In the data rows, 128 means zero.
Here are some points, each followed by its number:
[122 108 135 135 111  94  93 151 124  88  77 147  97 114 133 100 126 110
 141 150 139 132 117  97 130 142 111 186 122 152  98 118] 0
[107 140 161 137 129  82 133 125 122 152 127 155  99 139 162 108 103 171
 109 142 177 144 114 157 142 105 135 150 174 131 185 159] 1
[149 164 131 108  95 156  98 125 114  99 140 105 106 162 118  63 137 128
 131 114 130 108 208  86  94 156 103  91 121 169  90 136] 2
[142 134 154 102 104 129  97 126  99 120 126 113 136 136 141 102 104 112
 102 143 134 116 149 118 113 127 134 132 139 160  94  94] 3
[140 127 104 143 133 163 115  92 117 120 164  98 150 108 128 159 139 115
 137 113  98 117 154 133  83 125 126  92 101 173  54 125] 4
[ 85  79  82 128 124 128 151 145 112 111 139 149 144 130 112 133 155  75
  97 123  98 114  87 149 117 138 101 129 111 118  88 137] 5
[176 141 152 135 112 108  94  81 126 161 136 127 179 150 185 179 145  99
 123 105 124 179 139 119 126 148 116 175 131 138  49 116] 6
[102  65  92  91  99 181 114 148  90  97 148 157 143 149  84 100 126  59
 107 146 116 118  91 142  84 147 121 120  76 127 104 115] 7
[122 127 127 126 131 115 125 127 108 126 146 131 132 126 122 132 115 138
 113 133 136 107 116 149 112 126 115 125 144 146 116 136] 8
[121 153 244  81  91 160  79 136 122  76 106 136  58 119 135   0 101 143
 112 144 166  93 212  64 109 117 156 159 165 155 136  64] 9
[135 155  60 165 158 105 187 111 185 155 143 128 144 142 137 151 203 114
 133  91 104 141 108 121 171 156  96 144 133  79 107 153] 10
[124 108 138 128 105 118 113 133 121 107 115 150  99 135 135 100 113 134
 120 160 146 123 125 129 119 122 145 129 132 149 171 125] 11
[129 127 113  96  72  76 136 148  88 120 107 134 143 180 198  65 153  88
  40 158 125 125 103 132 136 116 134 151 129 136  94  89] 12
[112 165  93 141 144 151 147 137 136 112 140 133 103 123 142 124 161 151
 175 105 120 129 115 131 108 110 133 120  79 118 130 194] 13
[124 142 155 109 133 124 117 163  94 143  95  95 133 126 112 139  61 172
 129 145 142 127 139 148 139  97 159  93 129 152 166 129] 14
[174 146 147 135 117 109  82  72 116 169 138 128 185 149 182 198 145  99
 127 108 118 175 142 108 138 152 113 169 140 158  32 113] 15
[119 119 169 130 117  76  98 115 132 100 107 153 120 121 155 117 121 119
 111 143 141 132 144 134 114 129 112 145 174 146 132 113] 16
[106 100 150 139 103 124 101 127 130  81 108 177 112 128 143  99 153  88
 120 131 111 127 154 100 115 148 107 165 132 148  95 107] 17
[131 161  96 110 129 102 147 166 116 117 102  76 160 120 133 126 153 116
 112 110  96 120 135 129 137 116 128 101  96 125  70 111] 18
[118 144 127 135 139 160 130 139 110 133 155 129 122 126  96 126 130 135
 131  97 126  99 141 120 120 145  90 134 136 136  76 145] 19
[152 137  85 185 139 152 152  68 165 173 187 134  97 154 128 139 137 194
 145 117 138 121 164 126 128 147 123  85 159 153 189 178] 20
[106 103 147 141 115 101 137 149 114 126 111 158 139 139 138 149 110 133
  95 142 118 127 126 145 144 120 138 124 146 135 168 126] 21
[134 115 165 105 127 135 103 121 118 137 129 123 104 114 118  95  88 142
 126 158 176 123 105 128 129 112 148 154 148 121 163 100] 22
[141 156  90 113 166 123 167 126 183 156 138 103 178 136 103 166 175  96
 153  79 108 162 127 139 153 154  95  91 119  37 127 141] 23
[115 105 133 138 121 122 132 129 135 106 121 157 121 121 143 142 122 134
 131 148 116 131 127 145 120 113 155 108 121 135 192 135] 24
[142 150 105 108 136 136 137 144 125 141 143 118 146 140 104 142 136 124
 148 118 142 139  99 139 133 145 109 122 108  96 128 152] 25
[151 148  96 193 136 160 156  62 159 185 194 125  82 154 121 130 130 214
 140 116 152 113 180 119 130 141 116  81 171 154 193 188] 26
[145 109 111 135 158 170 120  87 161 132 154  99 133  97  92 145 136 117
 164 114 112 130 146 114 114 143 129 102 120 113 115 113] 27
[114 135 155 115 129 124 125 176  94 137  91  93 131 124 109 131  64 166
 114 142 138 122 141 145 138  98 160  95 126 144 164 117] 28
[152 125 130 165 131  66 156 111 157 146  99 155 135 113 184 184 159 142
 133 158 122 153  62 129 172 121 156 187 139  83 187 125] 29
[103  90 141 141 105 126 109 130 139  85 102 178 110 127 139 104 154  84
 125 130 108 133 140  96 117 145 112 171 125 141 105 113] 30
[128 144 179  91  96 118 113 165 106 100  91 145 128 142 159  83 127 107
 103 142 130 132 134 109 140 118 150 163 120 122 128  95] 31
[121 118  83 149 147 171 147 114 161 148 142 130 110 130 110 121 159 127
 161 105 125 150 116 114 139 141 121 134 100 100 121 156] 32
[ 98  78 153 116 127 120 123 159 116 113  95 152 100 110 112 110  91 131
 132 170 151 128  70 142 139 110 161 151 122 113 197 107] 33
[116 132 129 162 118  90 129 122 141 111 109 143  95 130 148  96 138 144
 115 128 127 114 168 110 129 133 104 131 169 162 123 138] 34
[159 130 158 151 124 130 116  96 144 141 129 123 100 121 157 134 104 181
 134 174 154 123 140 115 139 109 186 127 150 146 225  98] 35
[ 86  95 169 132 137 130 133 159 106 131  98 142 101 103 114 119  76 156
 114 158 149 119  92 144 151  91 160 156 144 126 186 116] 36
[130 126 120 138 130 126 120 114 108 128 145 123 126 131 112 127 117 132
 116 127 134 105 144 126 107 146  98 121 154 162  90 135] 37
[118 148 166 107 130 121 119 182  87 139  85  87 131 132 105 141  47 177
 126 152 149 122 144 147 145  97 163  85 128 145 180 127] 38
[123 129  85 131 165 131 144 122 149 140 133  90 153 114  97 155 142 116
 152  96 112 141 128 139 132 139  97  99 111 108  78 146] 39
[159 128 184 144 132 138 110  88 159 134 116 132 120 109 151 145 113 143
 150 139 127 147 168 104 144 120 168 145 144 129 165  94] 40
[131 163 147  94 103 138 121 124 114 121 156 139 128 161 151  77 140 116
  96 125 137 113 151 133 108 131 119 124 140 132 112 127] 41
[143 126 142 136 117 163 108  94 131 134 168 138  93 137 100 122  95 163
 150 135 157 115 167 127  96 142 118  96 162 159 167 155] 42
[163 153 145 108 129 154 147  97 174 173 156 108 147 165 122 122 136 139
 123  98 128 154 191 117 147 130 152  75 146  81 178 115] 43
[106  89 143 116 125 120 127 150 120 119 104 145 108 112 116 117  94 133
 124 157 146 129  82 142 140 107 157 147 125 111 192 110] 44
[102 110 104 153 167  87 146 145 126 130 103 106 162 100 118 179 138 102
 126 100 101 130 102 149 149 134  87 148 131 123  48 123] 45
[114 100 139 145 126 111 137 132 138 104 118 170 117 119 146 160 117 144
 133 159 108 128 124 146 116 107 166 105 122 135 218 133] 46
[177 152 158  82 124 131 115 145 128 138 106  88 143 127 130 135 115 127
 142 152 146 144 109 110 154 122 167 135 113  88 170  86] 47
[149 166  80  88 143 141 140 149 134 151 158 107 158 149  91 150 146 119
 160 109 146 149  85 150 133 164  91 108  99  68 117 173] 48
[132 136  97 140 139 138 150 137 121 149 128  97 151 131 120 152 137 129
 116 103  94 122 146 123 147 124 121 107 118 140  80 124] 49
[121 137 157 111  96  73 131 135 148 104 105 178 100 154 175  78 147 125
  99 155 147 139 126 126 144 127 140 143 157 106 202 121] 50
[102  74 163 114 123 126 123 160 117 129  90 159  89 117 112 102  71 142
 121 181 162 125  63 138 156 107 176 170 123 113 220 104] 51
[154 177 111 126 123 135 135 123 129 132 159 129 166 158 142 168 159 127
 137 105  99 132 167 139 106 135 117  76 106 131 126 160] 52
[109 122 121 140 135 150 156 110 155 139 156 159 101 138 128 108 140 144
 134 125 127 131 141 139 124 115 147 104 128 110 197 151] 53
[114  97  74 153 162 128 148 126 112 172 156 110 138 111 101 174 107 147
 136 120 148 129  62 162 136 128 110 141 120 124  97 161] 54
[121 151 102 135 141 146 143 141 134 119 136 133 104 119 134 123 151 146
 163 118 125 129 110 130 116 118 136 127  87 120 140 167] 55
[118 101 145 126  99 112 103 133 121  95 105 154  97 129 140  96 103 138
 119 170 145 127 126 125 116 112 154 131 129 161 185 123] 56
[120 164 123 139 165 122 155 132 126 148 152 102 180 128 123 190 126 138
 117  76  88 123 178 160 124 123 106  56 141 132  91 155] 57
[131 115 154 120 119 174  83 106 121 126 140 136 121 132 113 110 119 105
 149 100 137 150 157  92 110 154 111 162 120 141  59 121] 58
[135 139  74 124 157 133 163 128 125 145 160  90 187 118  97 170 166  85
 122  82  89 116 118 139 127 153  71 106 117 105  24 135] 59
[141 153 121  91 119 124 108 139 124 115 125 122 155 150 127 114 147  91
 130 114 132 151 132 124 119 152 101 128 112 108  81 133] 60
[ 94 130 127 135 116  92 151 159  99 117 116 156 134 140 157 117 148 106
  76 124 107 113 113 136 138 123 107 159 142 137  81 128] 61
[ 89 107 123 148  94  87 129 145 116 100 105 182  90 138 181  82 154 119
  85 152 129 123 109 121 130 121 120 182 139 164 120 130] 62
New points follow, each followed by the numbers of its three nearest points above by angle, nearest first.
[117  75 115 161 140 161 147 130 104 157 129 118 142 107 107 180  95 131
 113 133  96 120 100 128 148 120 157 140 111 153 119 110] ~ 54 49 45
[137 122 176 100 120 125 100 117 120 132 127 116 101 114 119  82  81 148
 128 165 187 129 106 126 131 112 151 154 159 118 169  94] ~ 22 51 36
[133 121 142 136 122 149 105 102 131 126 152 142  96 133 107 110 100 156
 150 137 153 121 162 124 102 136 126 104 151 155 170 151] ~ 42 26 20
[121 122 166 128 114  65 101 113 133 105 104 157 126 123 154 122 124 117
 110 152 143 129 134 136 118 134 107 149 170 144 134 119] ~ 16 50 62
[105 106 146 152 120 105 140 149 112 130 102 164 129 132 142 145 110 134
  97 144 114 129 125 134 148 117 138 139 148 141 162 124] ~ 21 36 46
[164 149 153  96 124 140 118 137 130 136 117  96 152 130 121 136 126 120
 135 142 133 130 125 111 144 131 154 122 118  96 151  89] ~ 47 43 40
[153  74 201 177  91 195  77  65 122 129 134 171 126 121 161 173 107 118
 133 134  88 133 181  73 117 132 197 176 129 195 114  73] ~ 40 58 17
[145 158 128  81 114 126 106 146 116 115 124 120 151 150 126 106 142  97
 136 118 142 146 124 127 107 144 107 130 104 111  90 137] ~ 60 48 41
[113  73 106  88 105 166 112 143  91 107 143 159 136 146  85 108 124  70
 118 148 130 125  88 140  90 147 125 135  95 126 111 115] ~ 7 5 30
[127 144 154 109 102  79 131 130 152 112 105 169 113 156 171  75 148 126
 104 153 147 142 128 126 139 127 133 140 153  99 198 123] ~ 50 1 11
[114 137 125 126 129 115 132 139 150 113 108 141 100 129 128  89 137 135
 140 128 145 143 124 125 136 130 119 136 126 109 150 143] ~ 50 1 53
[104  41  87 190 147 183 161 134  93 181 137 130 145  98  94 221  91 135
 113 136  87 115  63 136 163 118 160 159 110 153 117 115] ~ 54 45 5
[160 132 153 148 120 136 124  96 138 154 135 125 100 120 148 137 103 178
 137 167 154 120 139 117 141 105 187 124 150 144 216 107] ~ 35 40 22
[138 179 135  74 113 158 111 159  88 147 127 102 155 168 123  98 126 114
 124  94 147 152 145 120 125 141 109 131 103 114  59 140] ~ 60 41 2
[119 112 131 170 132  92 127 115 165 115 101 148  85 114 150 114 132 152
 141 145 132 128 140 109 145 130 129 148 158 149 166 136] ~ 34 50 35
[137 100  99 139 160 175 130  86 169 137 153 105 134 101  88 155 143 115
 166 112 111 137 140 121 116 139 124 102 112 115 114 117] ~ 27 39 32
[ 96  88  82 129 128 136 153 148 114 122 145 150 147 132 115 126 160  88
 103 113  96 115  93 146 118 135 106 129 110 120  80 137] ~ 5 7 59
[123 128 123 119 136 116 128 113 126 126 147 135 131 131 124 117 127 128
 120 132 151 126 117 150 114 129 105 122 149 121 137 137] ~ 8 1 42
[142 136 100 133 132 156 124  95 120 125 164  94 156 114 125 158 141 112
 134 106  96 113 161 134  87 121 120  86 107 167  53 130] ~ 4 49 59
[138 126  91 137 127 147 140 135 119 143 126  92 151 129 114 149 133 118
 124 116  98 119 140 117 141 132 122 106 112 142  77 113] ~ 49 59 18
[131 157 139 116 115 126 117 140 122 110 128 128 123 145 124  97 135 126
 125 115 130 119 170 114 117 147 100 118 140 136 101 133] ~ 2 41 60
[ 86 100 109 145 178  77 148 143 131 125  91 114 163  79 126 177 131  98
 118 110  99 132  94 156 150 118 100 151 139 119  55 116] ~ 45 59 39
[116 123 172 128 111  59  95 118 131  95 105 165 122 125 156 117 121 116
 109 143 141 126 150 134 113 132 102 147 183 154 126 110] ~ 16 34 17
[124 162 218  91  98 140  90 140 121  85 102 122  83 121 140  21 100 136
 117 137 154 104 199  75 115 121 145 154 157 141 123  79] ~ 9 31 3
[104 122 113 142 135 150 160 116 159 141 157 160  99 141 126 102 140 147
 131 121 123 129 136 141 130 112 151 105 125 108 200 156] ~ 53 20 26
[142 191 155  70 114 152 103 172  90 143 124 104 163 168 123 109 114 117
 127  94 137 141 157 115 127 148 108 123 108 113  65 139] ~ 60 2 41
[167 144  95 143 109 130 134 104 132 136 161 123 146 158 136 157 152 131
 119 126 107 117 153 117 119 156 115  88 137 153 124 134] ~ 52 20 4
[138 127 128 159 143  79 153 117 154 148 115 154 143 112 175 183 156 130
 129 146 115 143  72 143 165 120 149 171 133  96 175 122] ~ 29 10 46
[151 154  82 106 172 128 181 134 199 162 148 113 186 143  87 175 185  92
 157  76  94 164 117 138 163 165  92  87 116  16 143 146] ~ 23 10 48
[108  74 116  97 100 165 108 140  97  97 136 147 130 141  92 101 117  82
 113 147 127 117 104 131  96 143 120 126  97 139 112 111] ~ 7 5 30
[ 97 108 107 148 166  84 143 144 129 126  99 107 150  85 115 165 132 106
 118 104 102 126  99 143 148 125  95 148 130 123  60 121] ~ 45 59 39
[104 105 114 143 158  97 140 144 130 127 103 111 158  95 114 161 131 106
 124 111 101 126 104 142 147 127  96 143 134 117  60 117] ~ 45 59 39
[126 124  93 148 146 160 147 121 161 141 138 122 105 126 112 119 145 139
 165 108 132 144 116 115 140 136 125 133 101 101 143 155] ~ 32 55 13
